m =
[[-1.95 -2.52 -3.04 -0.07 -0.58  2.23  1.28 -0.36  2.09  1.75]
 [-5.42 -1.42 -0.70 -0.07 -8.47  1.34 -1.39  6.37 -0.86  0.01]
 [ 2.21  1.90  2.81 -1.25  1.39 -3.09  0.39  2.52  7.02 -1.73]
 [-0.56 -0.31  3.98  4.66  1.39  2.23  2.17 -2.28 -0.86 -5.21]]
Rows and columns are counted from 1.
row 1 col 1 -> -1.95
row 3 col 5 -> 1.39
row 3 col 10 -> -1.73
row 2 col 2 -> -1.42
row 2 col 6 -> 1.34
row 4 col 7 -> 2.17
row 4 col 1 -> -0.56
row 3 col 1 -> 2.21
row 3 col 9 -> 7.02
row 3 col 7 -> 0.39
row 1 col 3 -> -3.04
row 1 col 4 -> -0.07
row 4 col 9 -> -0.86
row 4 col 8 -> -2.28
row 1 col 7 -> 1.28
row 4 col 6 -> 2.23
row 4 col 2 -> -0.31
row 2 col 5 -> -8.47
row 1 col 9 -> 2.09
row 4 col 5 -> 1.39
row 4 col 10 -> -5.21

A = [[32, 0, 12, 12], [-25, -36, 7, -40], [32, 26, 25, 25], [14, 25, -5, 25], [-4, -29, -5, -17], [27, 31, -3, 38], [-13, -17, -26, -26], [-17, -19, 21, -31]]
Rows and columns are counted from 1.
row 1 col 1 => 32
row 8 col 4 => -31
row 5 col 4 => -17
row 7 col 1 => -13
row 1 col 4 => 12
row 2 col 2 => -36
row 7 col 2 => -17
row 4 col 4 => 25
row 6 col 2 => 31
row 5 col 2 => -29
row 4 col 3 => -5
row 6 col 4 => 38
row 4 col 1 => 14
row 1 col 2 => 0
row 2 col 1 => -25
row 3 col 2 => 26

grid =
[[-0.29 -4.01  5.34 -4.81  4.63 -2.94  3.50 -4.37  5.38 -3.47  3.66 -7.13]
 [-4.21  4.42 -3.04  3.74 -4.78  5.37 -4.21  3.79 -3.57  4.15 -1.22 -7.13]
 [ 3.48 -4.79  5.72 -4.39  3.84 -3.68  3.89 -1.70 -1.70 -2.10  4.20 -7.13]
 [-3.79  4.78 -4.74  4.84 -3.08  3.58 -4.39  5.20 -4.12  4.02 -3.17 -7.13]]
Indices start at 1.
(1, 1) => -0.29
(2, 11) => -1.22
(4, 2) => 4.78
(1, 10) => -3.47
(4, 12) => -7.13
(2, 12) => -7.13
(1, 8) => -4.37
(1, 4) => -4.81
(1, 3) => 5.34
(3, 4) => -4.39
(4, 6) => 3.58
(4, 8) => 5.20
(3, 6) => -3.68
(4, 9) => -4.12
(2, 5) => -4.78
(2, 6) => 5.37
(3, 10) => -2.10
(2, 3) => -3.04
(2, 4) => 3.74
(2, 8) => 3.79
(4, 10) => 4.02
(1, 11) => 3.66
(2, 1) => -4.21
(3, 9) => -1.70
(1, 5) => 4.63
(4, 11) => -3.17
